Named turns come first, each shown by rows before and after it. Which turns, in which order, take the first row of each pair that follows to the second? Write the first one first, as in the answered first pair.
D:
[-12 -28  59   9  -8 -62 -30   9  27 -11  -4  -1 -23  44  -2]  ->  [-18  17  50  16  11 -43 -34 -10  58  -5  -3 -24 -40  18  -4]
[-10 -20   4 -41  16  -4 -21 -12  21  -3   2 -51   8  22 -57]  ->  [ -4 -32   6 -42  10 -13 -22  -7  14  -4   2 -42  10  32 -63]
[ -9 -23 -22 -22  -7   3   1 -13 -13  -4 -26  10  13  -5 -15]  ->  [ -7 -22 -12 -15  -9 -13  -9 -15 -10  -8 -27  22  14  -1  -9]
H:
[ 16 -13  42  15  15   1   0  39 -31  -9   9  17 -25  16  19]  ->  [ 23  19  14  36  38  17  12  28  -7  19  12   0 -31 -23  12]
[ 29 -18 -23  51 -15  -7   5  12 -36  27  10  37   9  24 -40]  ->  [ 34  15 -40  62  -9  -8  -4 -10  -7  33  16  26   4   3 -44]
[ 10  20  18  15   4  -9  19 -23  -7 -33 -23 -17 -20 -35  49]  ->  [  9   0  25   6  -5 -14  17  -9 -23 -47 -23  -6 -15 -14  53]
[-12 -23  18  -2 -14 -30 -37   6 -12 -15  -2  30 -22  41  37]  ->  [ -5 -21 -18  10  15  28  21  43 -19  23  -6  27 -23 -10  30]
U:
[ 13  -6  10  24  -4 -26  -3  -1   7   4 -10  22  14  26   9]  ->  [ 19   4   7  30   9 -15   6   7   8  14 -14  25   4   6  17]
[-15  16  -6  -9  14  21   7 -14  -9 -14  -6 -10  -7 -24  -4]  ->  [-16   0  -1 -18  -4   5  -1 -18  -8 -15  -3 -10   5  -6 -20]
[-25  27 -11 -49 -10   6 -16 -44  22 -13  -4 -22 -16 -12 -47]  ->  [-15  -6 -38 -34  -5  17  28 -19   3  25  -3 -11   6 -21 -66]
Pairs:
Between the rows of a pair lie 2 to 3 turns.
[-34  -9 -22 -49  -7  38   3  14 -29  14  24 -10  -9  13 -21]  ->  [-12   6 -12 -19  14  38  25  39 -22  28  13  -2 -25 -13  23] : D, U
[-11  37 -12  24  23  13   2 -22  30  24   9 -22  -6 -26 -19]  ->  [-18  24  21   0  -8 -20 -39 -35  21 -16   6 -18  -4  24  -5] : H, D
[-28  26 -12 -45  41  34  -2  -9  23  12  28 -21  -9  -4  -7]  ->  [-19 -37   6 -52  14  10   6  24 -25  11  23  10  18  39 -10] : D, D
[-10 -23  33 -44 -33  -9  57  45 -30   5 -15 -19 -34  -3  32]  ->  [ -2  38  31  -3 -31 -49  22 -21  36   7 -12 -31 -51 -15  34] : D, H, H
[ 37  -7  34   4 -18 -17 -19  20  -7 -22 -10  24 -15  11   5]  ->  [ 28  37 -11  12   6  25   5   5  18   4  -4  -1 -23 -35 -12] : H, H, D
[  8   5 -33  11  46  86  35  40 -17  32   9 -16 -10 -56  23]  ->  [  9  -2  61 -11 -12 -25 -64  -8  -6 -54   9   1 -16  57  59] : H, H, D
[ 16  25  26  49  -2 -36 -18  25 -12 -20  -3   6 -29  20  55]  ->  [  6  22   5  36  14  14  11  57 -33  -4  -6  -4 -31  -7  54] : D, H, H
[ -8  -5  -6   7 -12 -36 -16 -42  -1 -20  21 -11 -34  34 -25]  ->  [ -4  35 -22  19  24   5   6 -25  17   0  14 -26 -53 -10  -7] : D, U, U
[ -4   6  42  -5 -17 -47 -44 -27   6 -48  -2   2  -4  26  15]  ->  [ 18 -23  13  34 -27 -71 -11 -30   5  -3   2  21  25  15 -13] : U, H, H
[ -5 -33  13 -28   4  26 -30  25 -25  14  -6 -22 -12   4  -4]  ->  [ -3  10  -3  -8  15  23 -37  -3   8  25  -4 -37 -26 -31  -3] : U, H
[ 46 -25   6   0 -18 -16   5  -2 -12  27  13  41  11   8 -10]  ->  [ 37 -12  41 -24 -13  -3 -19   1 -14  -5   7  33  -8  17  25] : H, U, H
[ 39 -13  28  53 -23 -36  13  57  -9  10  -2  21 -23 -18  73]  ->  [ 26 -23  42   7 -32 -18  -6  62 -29 -21  -4  17 -27   8  69] : U, D, H
[ 10   5  49 -13  -7 -35 -44 -12  -5 -29  31   2 -15  23  26]  ->  [ -6  44  15 -34  25  25 -28 -17   8 -15  36 -31 -29 -20   5] : D, D
[-69  44 -17   4 -13   7 -31 -53  -3  10   9 -39  -5  -4 -48]  ->  [-67   8  32 -12 -35 -19 -58 -30 -32 -28  -1 -19  -3  46 -18] : U, U, H
[  7  -7  23 -36  -6   6 -33 -13   5 -40  -3   5 -21  38 -10]  ->  [ 13  33 -20 -10  26  31  -3 -24  30  -8   0 -17 -31 -22 -20] : H, H
[  4  -8  -5  -2  -5 -34 -39 -33 -11   4  -7   1  -4  10  -8]  ->  [  5 -18  14  -9   6 -13 -35   5 -29  -2 -10   3 -16   8  19] : U, U, H
[ 12 -11  37  20  32 -26  14  15   7   5   4  -3 -34 -18  57]  ->  [-12   4  44 -18  19 -20 -19   2   5 -25   3 -22 -42  -2  46] : U, H, U
[  5  12 -18   5  25   6  -1  -7  25  10  -2 -16 -10 -12 -10]  ->  [  8 -14  -9   1  -1 -21 -13 -19  18   0   4  -5   9  17 -24] : U, U, H
[-30  27   9 -47  23  53   7  25 -12 -27   2 -28 -31 -10  12]  ->  [-17  -7 -27 -22  22  54  46  38 -21  17   4 -12   4 -26 -31] : U, D, H
[ -3 -10   6   4  48  23 -21  25 -33  18 -18 -20 -12 -28  34]  ->  [-13  22  -7   0  42   5 -44 -29   9  11 -12 -45 -12 -24   2] : U, H, H
[  0 -12  25 -25  -6  11  31  17 -23 -22   5  12   2  16  27]  ->  [  4  32  13   5   4  -6  15 -20  26 -14  12  -2 -18 -10  26] : D, H, H
[ 19  28 -23  -3  36  18  -5  43  -3 -10  -6  14 -30 -33  42]  ->  [ 15 -34  -6 -22  -7 -17 -18  46 -40 -22  -2  36   5  22  15] : H, H, U
[-24   8 -22 -40   3  48  14   7   0   5   5 -24  -1  -7 -19]  ->  [-17  -5 -35 -28 -13  26  16  -4   5  22   9 -12  23   1 -45] : H, U
[ -4 -11  -5   1 -39 -42   9 -18  -1   8   0  26  14  28 -15]  ->  [ -7  53   2   9   2   4  13   7  16   2  -7   3 -24 -20  44] : H, U
[ -3   5  -1 -30  26  11  22  -8  -6  -6 -20 -32 -15 -33 -29]  ->  [  2 -28  -3 -20  15 -11  30 -12 -16  11 -16 -24  -1 -19 -49] : H, U
[-11 -11 -31  16 -12  13  -1 -34  23  24   0  -4   1 -30 -41]  ->  [ -3 -29 -28  14 -27  -3  -3 -31   7  22  -1   1  11 -13 -37] : D, D, H
[ -7 -24 -33  -7  -6  19   3  -6 -49   2 -32  21  -3 -17 -35]  ->  [-11  -5 -28  -2 -16  -6 -23 -48 -18  -9 -30   8  -5  -5 -45] : H, D, H
[-12  27  15 -31  26  42 -12  25 -19 -35  -7 -19 -28 -21  23]  ->  [-17 -24  16 -49  -4  28  -8  32 -48 -36  -3  -4   0  19  -5] : D, U
[ 25  12 -13  30  24  10  54  -4  15  36  23 -11  -2 -15 -19]  ->  [  5  39   8 -21  31  35  20 -12  12 -10  23 -35 -26  -2  -5] : D, U, D
[-44  15 -44 -28 -26   1   5  28 -18   0  28   0  11  15 -13]  ->  [-43  31 -19 -23 -20 -19 -21  22  -9 -22  23  -1 -13  26  29] : D, U, U
[-14 -49  18  16   0   5  19  16 -30  32 -12   0  10   6 -10]  ->  [-19 -26   3   7  21  33  23  18 -23  36  -2 -16   6 -12  -7] : U, U, H
[  5  13 -42 -26 -11  11  -5   8   3  17  12 -11  23 -23 -34]  ->  [ -5  27 -29 -49  -9  19 -20  11   5  -6   7 -21   3 -19 -12] : U, D, U
[-12   5 -18 -12 -32 -38 -17 -18 -11  14  13  18  20  33 -22]  ->  [-19  13   4 -40 -35 -25 -28 -10 -17  -2  13  10   6  36  -8] : H, U, U
